128 stands for zero in the data rows.
In each game, the first row plays the second. By how much does the first row win? 20 means about a draw, 40 a big win and 0 a big loss. Wins can go round in a circle. Each row has two weighted sums of its numbers, A and B, taken from their middle values. A row wins by its A times the other's B, less its B times the other's A.
[97, 133, 80, 132, 122, 142, 97, 146, 129, 126, 149, 121, 124, 130, 124, 114, 143]
[141, 160, 150, 152, 107, 142, 101, 72, 182, 148, 112, 150, 127, 115, 163, 90, 126] 15
[136, 89, 182, 53, 98, 72, 85, 175, 89, 62, 132, 126, 79, 172, 72, 106, 64]
[95, 109, 95, 137, 143, 159, 88, 162, 127, 143, 120, 126, 125, 114, 104, 118, 137] 19
[121, 123, 100, 181, 116, 134, 131, 90, 160, 164, 123, 99, 168, 143, 150, 135, 161]
[148, 81, 179, 80, 93, 54, 97, 124, 91, 77, 108, 101, 127, 195, 145, 144, 87] 19
[122, 110, 150, 82, 153, 85, 102, 199, 96, 75, 131, 149, 102, 154, 40, 161, 96]
[139, 136, 71, 136, 184, 172, 174, 121, 146, 178, 134, 113, 105, 82, 129, 179, 152] 23
[133, 154, 136, 160, 89, 136, 132, 73, 166, 148, 133, 127, 152, 127, 142, 81, 166]
[127, 131, 155, 134, 102, 128, 118, 84, 136, 116, 129, 117, 140, 153, 128, 116, 130] 21
[97, 155, 91, 167, 136, 174, 157, 129, 153, 165, 147, 137, 133, 99, 154, 136, 168]
[126, 155, 148, 126, 158, 118, 137, 160, 79, 113, 131, 122, 113, 127, 75, 132, 120] 21
[146, 102, 156, 117, 91, 87, 123, 102, 105, 106, 137, 130, 159, 189, 149, 144, 101]
[140, 91, 165, 68, 92, 84, 89, 159, 102, 77, 136, 113, 75, 169, 78, 105, 90] 22
[155, 108, 89, 141, 174, 133, 206, 103, 87, 150, 123, 76, 172, 93, 132, 203, 155]
[141, 102, 171, 125, 105, 126, 132, 102, 104, 77, 111, 89, 115, 161, 73, 87, 104] 36
[186, 109, 77, 128, 177, 159, 197, 61, 169, 184, 146, 113, 121, 90, 166, 177, 107]
[117, 83, 120, 128, 121, 120, 127, 122, 105, 100, 116, 128, 179, 142, 106, 116, 107] 20
[132, 181, 126, 181, 145, 163, 156, 69, 137, 153, 133, 129, 158, 104, 133, 102, 173]
[105, 136, 144, 144, 116, 122, 108, 135, 123, 113, 119, 125, 138, 170, 128, 113, 138] 19
[61, 184, 78, 184, 155, 173, 132, 165, 143, 161, 161, 160, 132, 86, 128, 112, 191]
[126, 117, 137, 115, 74, 76, 103, 122, 143, 88, 108, 103, 124, 141, 142, 142, 135] 22
[111, 93, 124, 104, 108, 99, 111, 127, 109, 86, 99, 121, 126, 136, 105, 132, 88]
[147, 121, 170, 89, 137, 108, 121, 150, 95, 117, 122, 127, 101, 126, 117, 101, 105] 22
[116, 158, 161, 146, 116, 100, 126, 137, 91, 81, 100, 147, 150, 137, 125, 90, 140]
[129, 168, 120, 133, 144, 142, 147, 158, 137, 155, 159, 134, 111, 101, 147, 142, 149] 15
[146, 39, 165, 27, 112, 78, 63, 147, 65, 63, 131, 114, 101, 171, 27, 139, 33]
[118, 145, 195, 114, 100, 82, 113, 165, 97, 43, 70, 156, 138, 144, 63, 46, 103] 32
[112, 126, 193, 152, 93, 115, 126, 99, 90, 91, 119, 117, 148, 173, 119, 47, 150]
[144, 139, 158, 172, 15, 113, 143, 26, 173, 105, 127, 93, 192, 194, 156, 65, 168] 20
[104, 126, 74, 146, 160, 160, 123, 124, 118, 155, 140, 136, 135, 107, 136, 135, 140]
[103, 167, 207, 149, 55, 79, 81, 122, 73, 20, 86, 143, 189, 192, 73, 31, 141] 20
[199, 74, 149, 66, 112, 79, 141, 76, 115, 94, 147, 100, 127, 160, 145, 180, 66]
[121, 137, 132, 124, 150, 148, 105, 154, 137, 135, 142, 163, 114, 97, 116, 135, 139] 23
[177, 115, 204, 77, 133, 43, 142, 133, 89, 81, 92, 126, 131, 167, 123, 169, 80]
[171, 118, 195, 88, 76, 85, 80, 119, 150, 75, 103, 132, 96, 175, 119, 83, 72] 12
[99, 104, 106, 106, 191, 138, 127, 209, 74, 138, 113, 128, 108, 84, 39, 171, 119]
[97, 124, 110, 134, 84, 128, 87, 112, 123, 86, 114, 105, 168, 177, 71, 42, 124] 22
[127, 121, 199, 104, 128, 105, 108, 161, 88, 102, 126, 133, 98, 166, 120, 125, 93]
[120, 119, 196, 112, 116, 91, 108, 154, 56, 78, 115, 108, 134, 154, 75, 125, 106] 19
[120, 86, 63, 136, 183, 140, 158, 135, 94, 148, 111, 77, 181, 120, 111, 162, 177]
[74, 209, 214, 195, 101, 122, 109, 99, 60, 43, 66, 135, 187, 146, 69, 17, 144] 26
[148, 107, 155, 113, 101, 106, 121, 109, 138, 119, 126, 134, 144, 155, 161, 136, 110]
[120, 117, 15, 171, 168, 201, 167, 142, 184, 187, 124, 116, 155, 66, 117, 144, 153] 20
[160, 29, 129, 96, 76, 67, 92, 86, 100, 106, 117, 79, 161, 184, 151, 158, 117]
[79, 192, 133, 207, 149, 163, 144, 122, 96, 137, 117, 166, 175, 89, 130, 84, 175] 18
[129, 138, 131, 160, 137, 155, 130, 133, 144, 146, 136, 114, 156, 109, 156, 143, 143]
[143, 59, 157, 85, 106, 98, 114, 87, 110, 102, 122, 106, 117, 196, 90, 112, 67] 18
[129, 103, 85, 139, 95, 140, 172, 47, 154, 157, 146, 86, 200, 150, 185, 157, 196]
[123, 82, 74, 101, 132, 122, 141, 140, 138, 140, 154, 111, 130, 146, 98, 145, 103] 18
[106, 140, 161, 134, 107, 106, 104, 144, 99, 103, 123, 121, 121, 152, 140, 140, 134]
[151, 139, 102, 124, 162, 144, 162, 116, 135, 161, 135, 131, 133, 78, 134, 184, 155] 20
[143, 94, 65, 103, 139, 157, 120, 127, 166, 167, 155, 116, 84, 122, 141, 166, 107]
[107, 142, 90, 141, 197, 149, 141, 188, 100, 157, 159, 134, 111, 83, 144, 169, 171] 17
[195, 15, 195, 15, 59, 17, 62, 108, 79, 34, 116, 49, 123, 254, 96, 118, 71]
[167, 96, 163, 76, 93, 73, 94, 137, 116, 90, 128, 115, 126, 169, 125, 140, 94] 19
[93, 205, 111, 225, 128, 152, 139, 111, 110, 148, 133, 123, 189, 123, 169, 104, 232]
[122, 120, 137, 113, 148, 136, 120, 133, 139, 130, 131, 154, 94, 133, 103, 102, 83] 18
[151, 123, 169, 120, 110, 82, 105, 138, 137, 115, 144, 146, 94, 158, 129, 148, 116]
[156, 77, 42, 143, 105, 142, 151, 57, 240, 192, 155, 109, 125, 108, 211, 168, 141] 20
[121, 133, 142, 103, 169, 122, 125, 192, 99, 119, 150, 130, 96, 109, 62, 121, 127]
[119, 90, 191, 78, 80, 100, 25, 158, 142, 80, 128, 160, 66, 177, 101, 49, 33] 1
[159, 72, 190, 67, 88, 65, 117, 149, 90, 62, 119, 108, 129, 184, 97, 139, 92]
[104, 200, 120, 194, 135, 180, 132, 111, 133, 152, 125, 153, 150, 97, 117, 81, 165] 19
[136, 151, 160, 147, 117, 113, 101, 133, 104, 92, 102, 128, 150, 134, 152, 118, 166]
[121, 104, 114, 110, 131, 155, 89, 123, 136, 134, 135, 117, 93, 135, 115, 127, 117] 21
[105, 164, 173, 152, 143, 150, 111, 108, 116, 135, 150, 117, 123, 133, 160, 100, 142]
[134, 156, 122, 128, 137, 107, 147, 138, 105, 117, 129, 119, 132, 125, 159, 158, 143] 34
[134, 99, 137, 95, 141, 152, 128, 119, 149, 125, 125, 135, 79, 100, 72, 108, 70]
[124, 161, 92, 194, 155, 185, 158, 74, 161, 197, 149, 131, 152, 96, 191, 134, 176] 12
[117, 171, 91, 184, 159, 161, 151, 139, 151, 192, 137, 132, 143, 74, 194, 127, 177]
[152, 89, 150, 109, 125, 104, 146, 85, 128, 136, 135, 88, 102, 179, 120, 116, 100] 18
[146, 140, 166, 145, 170, 159, 148, 90, 130, 153, 109, 152, 146, 110, 165, 97, 120]
[133, 109, 72, 195, 100, 147, 166, 53, 162, 168, 114, 100, 210, 121, 165, 112, 191] 8
[161, 102, 165, 139, 77, 101, 142, 48, 144, 111, 90, 132, 185, 166, 214, 132, 129]
[125, 163, 128, 140, 127, 166, 123, 88, 138, 156, 153, 146, 133, 119, 171, 137, 158] 21
[89, 175, 119, 152, 144, 147, 126, 201, 118, 126, 144, 173, 94, 97, 91, 124, 119]
[90, 169, 120, 156, 141, 157, 122, 128, 134, 169, 122, 147, 141, 95, 145, 108, 146] 21
[157, 101, 165, 99, 88, 113, 99, 48, 143, 109, 120, 122, 137, 161, 154, 125, 108]
[109, 197, 174, 178, 140, 140, 170, 102, 85, 113, 102, 136, 178, 113, 157, 110, 163] 17
[132, 166, 97, 202, 153, 164, 173, 65, 171, 194, 113, 136, 173, 103, 206, 143, 180]
[125, 109, 95, 106, 139, 115, 148, 124, 79, 112, 111, 74, 161, 153, 99, 130, 145] 19
[122, 107, 97, 113, 94, 96, 109, 129, 128, 132, 179, 86, 130, 162, 157, 185, 138]
[131, 99, 203, 84, 81, 48, 86, 203, 70, 23, 120, 129, 129, 193, 94, 108, 101] 16
[136, 196, 172, 163, 114, 142, 135, 66, 144, 112, 98, 162, 146, 132, 167, 92, 116]
[107, 83, 141, 108, 91, 136, 85, 134, 118, 102, 123, 115, 87, 139, 120, 103, 75] 13
[97, 196, 51, 215, 184, 192, 189, 151, 156, 210, 146, 144, 142, 34, 163, 140, 206]
[108, 172, 185, 164, 66, 114, 117, 64, 91, 71, 86, 119, 204, 149, 123, 53, 149] 28
[106, 174, 114, 182, 143, 186, 134, 137, 144, 169, 168, 124, 109, 82, 151, 136, 187]
[142, 36, 88, 91, 138, 101, 131, 175, 154, 170, 171, 96, 75, 143, 90, 187, 111] 20
[142, 110, 175, 94, 102, 90, 99, 128, 118, 102, 144, 133, 102, 169, 137, 135, 101]
[150, 108, 147, 104, 149, 127, 123, 143, 117, 109, 124, 126, 94, 100, 117, 140, 121] 20
[133, 130, 51, 148, 207, 174, 194, 139, 114, 195, 141, 108, 168, 79, 107, 180, 182]
[128, 130, 117, 110, 143, 150, 136, 104, 95, 123, 94, 107, 141, 147, 116, 115, 105] 20
[137, 136, 125, 123, 100, 121, 117, 121, 129, 128, 134, 118, 140, 113, 128, 117, 140]
[126, 136, 106, 143, 154, 152, 132, 144, 133, 165, 150, 140, 101, 97, 144, 149, 134] 20
[56, 203, 3, 255, 188, 255, 177, 119, 196, 243, 160, 162, 143, 23, 126, 98, 226]
[137, 142, 98, 146, 158, 178, 149, 123, 168, 178, 130, 117, 98, 74, 159, 143, 126] 20
[150, 142, 160, 168, 133, 136, 149, 66, 155, 144, 98, 132, 164, 115, 211, 119, 129]
[117, 118, 98, 128, 121, 147, 146, 146, 149, 114, 135, 107, 120, 122, 108, 133, 122] 21
[136, 160, 156, 139, 129, 145, 122, 99, 152, 145, 140, 160, 122, 126, 135, 107, 140]
[92, 146, 110, 192, 128, 158, 178, 92, 118, 136, 110, 132, 186, 108, 143, 109, 157] 10
[136, 199, 150, 199, 123, 171, 149, 61, 193, 191, 143, 154, 120, 104, 205, 113, 174]
[199, 14, 81, 52, 84, 111, 115, 75, 204, 153, 128, 81, 82, 131, 131, 201, 34] 19
[149, 120, 172, 115, 103, 83, 131, 94, 131, 105, 119, 127, 152, 176, 186, 165, 132]
[114, 146, 75, 166, 168, 219, 148, 92, 178, 211, 158, 140, 110, 49, 181, 134, 164] 17
[151, 124, 161, 88, 113, 106, 92, 140, 131, 81, 114, 138, 92, 142, 80, 119, 110]
[167, 65, 159, 107, 63, 67, 94, 130, 170, 88, 137, 104, 101, 191, 117, 136, 101] 20
[202, 9, 122, 10, 134, 77, 93, 142, 151, 120, 143, 98, 64, 159, 121, 212, 17]
[125, 157, 120, 116, 166, 142, 110, 138, 133, 149, 179, 171, 65, 116, 141, 169, 99] 19
[144, 95, 81, 157, 76, 128, 155, 75, 131, 140, 122, 54, 190, 141, 158, 139, 170]
[167, 145, 213, 101, 126, 92, 104, 94, 104, 88, 101, 160, 133, 145, 179, 151, 97] 26
[109, 168, 127, 125, 136, 153, 103, 125, 139, 119, 129, 152, 125, 109, 98, 118, 112]
[69, 218, 144, 186, 168, 153, 139, 146, 100, 157, 123, 151, 144, 103, 158, 124, 201] 35
[117, 111, 55, 94, 150, 130, 157, 187, 122, 117, 126, 87, 152, 108, 56, 130, 157]
[192, 98, 150, 106, 89, 83, 119, 89, 179, 116, 115, 152, 147, 155, 182, 160, 91] 2
[118, 136, 115, 124, 137, 137, 141, 138, 132, 130, 136, 155, 127, 97, 67, 131, 92]
[123, 192, 122, 174, 112, 149, 150, 87, 168, 135, 112, 151, 145, 94, 150, 61, 155] 23
[58, 154, 151, 72, 244, 155, 92, 255, 17, 82, 136, 184, 41, 84, 0, 79, 48]
[170, 126, 128, 117, 73, 118, 135, 39, 187, 130, 128, 95, 132, 161, 173, 112, 117] 20
[125, 133, 99, 125, 165, 94, 170, 154, 60, 126, 123, 90, 188, 145, 112, 142, 161]
[160, 61, 156, 82, 82, 64, 117, 99, 95, 82, 97, 75, 160, 193, 112, 111, 85] 23
[113, 86, 140, 102, 160, 126, 115, 159, 59, 109, 151, 118, 113, 122, 78, 133, 88]
[91, 153, 106, 164, 108, 168, 131, 117, 163, 164, 175, 159, 138, 139, 140, 121, 170] 24
[114, 134, 72, 141, 164, 153, 174, 116, 116, 164, 125, 124, 148, 110, 161, 174, 143]
[108, 154, 92, 150, 177, 155, 150, 164, 107, 157, 111, 127, 135, 88, 128, 139, 153] 17
[100, 165, 97, 150, 201, 164, 139, 201, 114, 176, 153, 143, 92, 89, 101, 141, 159]
[116, 138, 113, 120, 134, 132, 144, 139, 105, 91, 105, 119, 170, 120, 99, 112, 139] 17
[113, 124, 0, 179, 202, 226, 196, 145, 156, 237, 148, 99, 153, 30, 120, 199, 189]
[170, 99, 122, 89, 128, 87, 132, 160, 106, 114, 136, 102, 125, 141, 119, 197, 122] 14
[154, 61, 159, 49, 82, 56, 99, 130, 137, 77, 122, 125, 104, 193, 62, 99, 51]
[131, 150, 121, 154, 110, 141, 126, 112, 170, 164, 146, 162, 121, 145, 187, 146, 137] 11
[127, 118, 71, 161, 169, 179, 139, 87, 152, 181, 125, 123, 121, 103, 168, 136, 127]
[115, 149, 82, 142, 166, 168, 153, 159, 125, 160, 153, 127, 119, 91, 127, 155, 162] 14
[82, 150, 93, 178, 135, 188, 139, 149, 128, 157, 147, 148, 149, 107, 136, 107, 169]
[100, 171, 128, 185, 122, 165, 138, 107, 146, 155, 133, 130, 156, 119, 140, 73, 201] 19
[136, 139, 176, 109, 80, 125, 91, 98, 141, 105, 149, 137, 101, 157, 144, 68, 101]
[142, 113, 158, 92, 128, 138, 114, 94, 105, 101, 131, 142, 110, 188, 93, 119, 75] 17
[130, 143, 116, 121, 108, 117, 125, 167, 144, 110, 149, 155, 130, 120, 93, 100, 140]
[155, 114, 165, 106, 123, 99, 123, 127, 132, 112, 145, 120, 104, 145, 112, 133, 114] 20
[171, 120, 96, 121, 88, 91, 191, 51, 140, 101, 111, 77, 189, 142, 120, 157, 159]
[97, 217, 47, 224, 180, 194, 216, 128, 156, 217, 142, 146, 175, 22, 186, 169, 225] 24
[120, 122, 94, 162, 193, 181, 152, 195, 150, 184, 162, 165, 91, 92, 149, 174, 137]
[141, 103, 197, 81, 92, 71, 77, 153, 111, 62, 118, 147, 98, 182, 132, 95, 72] 22
[116, 140, 154, 145, 105, 129, 120, 112, 139, 123, 123, 156, 144, 121, 151, 92, 157]
[114, 107, 96, 146, 150, 135, 157, 125, 100, 159, 125, 105, 154, 132, 111, 139, 149] 17
[175, 129, 189, 117, 82, 79, 141, 67, 128, 91, 110, 108, 142, 190, 179, 118, 117]
[148, 63, 185, 69, 62, 56, 99, 112, 94, 76, 94, 108, 153, 214, 132, 111, 85] 20
[157, 102, 94, 117, 147, 138, 139, 126, 128, 172, 182, 99, 107, 141, 142, 173, 124]
[73, 152, 111, 146, 125, 179, 94, 163, 139, 142, 149, 142, 116, 109, 77, 104, 123] 24
[139, 48, 150, 29, 103, 57, 57, 173, 102, 55, 110, 122, 56, 180, 22, 115, 3]
[129, 104, 146, 106, 146, 106, 130, 154, 107, 113, 132, 115, 114, 122, 112, 147, 108] 25
[136, 105, 168, 119, 78, 94, 101, 119, 122, 90, 101, 124, 132, 154, 152, 120, 115]
[97, 160, 126, 158, 140, 167, 121, 122, 133, 139, 139, 137, 124, 103, 110, 63, 146] 22
[116, 110, 100, 131, 135, 136, 120, 137, 90, 140, 118, 99, 137, 133, 124, 148, 151]
[86, 182, 137, 143, 150, 172, 117, 158, 140, 125, 119, 174, 113, 78, 107, 75, 115] 23
[135, 149, 80, 165, 170, 151, 205, 116, 131, 178, 99, 147, 145, 71, 172, 184, 159]
[122, 129, 82, 127, 214, 191, 144, 185, 154, 210, 156, 163, 64, 47, 125, 146, 104] 32
[99, 170, 170, 156, 68, 131, 92, 124, 141, 99, 119, 175, 135, 138, 107, 63, 132]
[168, 5, 139, 49, 103, 36, 136, 163, 117, 79, 112, 85, 108, 189, 103, 175, 62] 22
[110, 122, 122, 113, 110, 101, 141, 139, 110, 105, 136, 127, 136, 153, 91, 108, 126]
[103, 104, 74, 161, 110, 166, 113, 125, 165, 153, 108, 122, 151, 101, 139, 100, 152] 20
[120, 166, 123, 174, 140, 157, 132, 129, 151, 152, 125, 177, 107, 98, 140, 88, 122]
[110, 116, 96, 142, 149, 124, 145, 166, 108, 107, 124, 115, 163, 130, 133, 154, 150] 7
[82, 126, 51, 145, 118, 185, 128, 179, 174, 165, 190, 119, 123, 99, 147, 125, 191]
[116, 155, 169, 140, 61, 91, 91, 113, 136, 65, 110, 133, 160, 181, 124, 82, 128] 16
[140, 105, 179, 111, 86, 62, 119, 74, 103, 78, 105, 90, 160, 187, 143, 104, 101]
[168, 78, 202, 64, 67, 52, 102, 120, 107, 35, 86, 111, 115, 190, 90, 111, 44] 18
[135, 132, 78, 137, 162, 137, 155, 146, 108, 155, 135, 105, 135, 107, 145, 199, 175]
[122, 131, 88, 156, 118, 145, 156, 118, 127, 132, 104, 108, 171, 88, 119, 133, 144] 33
[144, 81, 131, 98, 117, 131, 127, 130, 132, 118, 117, 122, 88, 127, 125, 131, 103]
[115, 144, 157, 132, 129, 121, 96, 150, 126, 121, 146, 140, 94, 135, 136, 143, 116] 18
[131, 149, 142, 126, 167, 131, 142, 162, 88, 129, 130, 142, 122, 128, 101, 143, 134]
[111, 137, 93, 174, 149, 150, 188, 100, 90, 159, 109, 85, 196, 127, 154, 144, 191] 19
[110, 81, 86, 127, 115, 106, 139, 177, 107, 123, 152, 116, 135, 172, 107, 137, 143]
[163, 111, 135, 119, 123, 147, 142, 59, 155, 171, 167, 143, 107, 123, 165, 127, 111] 38
[167, 140, 201, 99, 69, 93, 125, 42, 138, 87, 121, 120, 149, 197, 132, 93, 104]
[124, 149, 162, 115, 174, 101, 131, 178, 79, 72, 110, 135, 124, 121, 72, 127, 85] 34
[109, 120, 79, 141, 136, 176, 113, 137, 168, 174, 182, 137, 99, 109, 118, 134, 137]
[67, 204, 50, 225, 180, 234, 155, 109, 182, 214, 126, 177, 141, 18, 189, 111, 213] 20
[131, 119, 108, 142, 139, 135, 140, 130, 143, 123, 121, 130, 105, 105, 106, 119, 102]
[134, 134, 145, 124, 115, 130, 112, 83, 157, 131, 157, 129, 143, 132, 137, 126, 132] 24
[124, 167, 132, 141, 166, 157, 117, 122, 108, 136, 140, 172, 104, 117, 127, 110, 122]
[114, 133, 97, 123, 152, 109, 140, 169, 121, 136, 141, 125, 145, 119, 130, 165, 144] 17
[163, 124, 241, 110, 148, 94, 99, 69, 76, 111, 103, 177, 113, 162, 170, 117, 86]
[109, 53, 140, 74, 45, 120, 57, 144, 153, 78, 157, 129, 63, 160, 26, 69, 79] 27
[137, 126, 144, 168, 119, 123, 157, 99, 153, 148, 139, 139, 159, 144, 171, 128, 168]
[172, 186, 211, 116, 142, 114, 142, 88, 116, 110, 98, 138, 138, 123, 181, 155, 121] 19
[138, 123, 71, 140, 196, 152, 160, 136, 149, 196, 147, 151, 99, 90, 110, 176, 125]
[143, 115, 118, 107, 131, 99, 93, 159, 129, 129, 111, 132, 135, 124, 191, 173, 117] 20
[134, 150, 72, 154, 137, 161, 154, 135, 189, 163, 141, 137, 123, 76, 133, 159, 131]
[146, 109, 159, 76, 146, 117, 101, 149, 99, 121, 154, 124, 80, 159, 92, 134, 95] 20
[82, 198, 144, 167, 113, 152, 118, 138, 104, 102, 108, 150, 142, 100, 109, 46, 164]
[111, 101, 121, 115, 120, 126, 110, 129, 116, 126, 102, 139, 116, 116, 118, 108, 103] 24
[193, 65, 168, 28, 112, 73, 110, 143, 115, 111, 148, 124, 62, 178, 132, 185, 49]
[111, 172, 131, 156, 169, 136, 148, 183, 117, 148, 158, 149, 109, 107, 81, 113, 147] 21
[82, 143, 171, 88, 157, 114, 110, 228, 47, 69, 97, 176, 99, 116, 72, 134, 80]
[166, 65, 130, 64, 98, 82, 118, 115, 127, 116, 125, 104, 109, 192, 165, 143, 99] 20
[96, 151, 45, 163, 170, 181, 169, 159, 161, 179, 120, 141, 150, 34, 92, 156, 168]
[131, 143, 110, 129, 141, 139, 152, 103, 128, 135, 117, 141, 150, 96, 149, 151, 151] 20
[155, 137, 245, 70, 67, 37, 114, 107, 45, 21, 97, 92, 135, 228, 99, 64, 102]
[143, 73, 188, 48, 50, 54, 45, 115, 115, 36, 112, 118, 102, 210, 58, 44, 10] 11
[80, 212, 234, 181, 125, 147, 87, 123, 60, 54, 52, 154, 176, 103, 104, 31, 154]
[162, 100, 180, 69, 120, 71, 125, 144, 130, 108, 150, 162, 75, 184, 145, 159, 73] 21
[119, 208, 121, 163, 230, 188, 187, 82, 132, 197, 130, 180, 138, 57, 152, 122, 131]
[132, 149, 146, 168, 114, 146, 124, 68, 149, 138, 145, 136, 127, 129, 196, 109, 140] 17
[150, 192, 97, 196, 122, 172, 190, 38, 197, 188, 122, 104, 173, 67, 246, 140, 221]
[133, 143, 85, 157, 162, 147, 134, 159, 139, 146, 149, 140, 111, 109, 119, 143, 131] 29
[138, 146, 145, 127, 130, 137, 133, 100, 168, 134, 114, 139, 132, 124, 129, 129, 120]
[96, 55, 116, 51, 194, 108, 97, 255, 50, 98, 136, 146, 66, 124, 0, 193, 40] 9
[114, 148, 124, 154, 131, 168, 114, 141, 200, 172, 164, 172, 59, 104, 148, 84, 113]
[120, 145, 96, 123, 206, 162, 169, 175, 124, 170, 141, 148, 102, 67, 109, 174, 131] 26
[161, 105, 177, 90, 90, 76, 118, 117, 119, 84, 119, 124, 122, 193, 141, 152, 81]
[125, 143, 178, 138, 58, 91, 85, 113, 160, 104, 130, 151, 91, 183, 144, 68, 83] 20
[151, 94, 150, 82, 92, 67, 96, 156, 120, 70, 121, 102, 95, 182, 96, 131, 78]
[79, 199, 126, 236, 95, 148, 181, 79, 108, 96, 79, 131, 255, 114, 166, 70, 233] 26
[199, 35, 117, 38, 135, 97, 129, 115, 171, 162, 158, 113, 46, 156, 138, 195, 48]
[133, 128, 136, 129, 109, 128, 147, 113, 141, 135, 95, 119, 152, 164, 156, 120, 144] 28
[146, 109, 156, 112, 113, 90, 124, 143, 111, 94, 90, 122, 125, 138, 131, 169, 117]
[156, 140, 134, 142, 91, 142, 99, 72, 206, 143, 140, 137, 108, 126, 157, 101, 136] 24
[151, 96, 104, 90, 133, 111, 121, 140, 142, 134, 132, 110, 90, 161, 132, 171, 116]
[129, 149, 126, 134, 158, 140, 175, 112, 125, 133, 130, 133, 126, 122, 117, 137, 131] 20
[179, 83, 102, 99, 96, 84, 157, 82, 137, 127, 103, 96, 164, 144, 175, 174, 99]
[100, 147, 175, 93, 126, 105, 87, 160, 81, 59, 113, 164, 113, 153, 52, 105, 84] 24
[92, 103, 108, 153, 182, 160, 133, 138, 121, 206, 152, 146, 113, 95, 153, 161, 135]
[175, 95, 109, 91, 147, 128, 158, 120, 162, 166, 151, 113, 100, 116, 139, 162, 122] 25
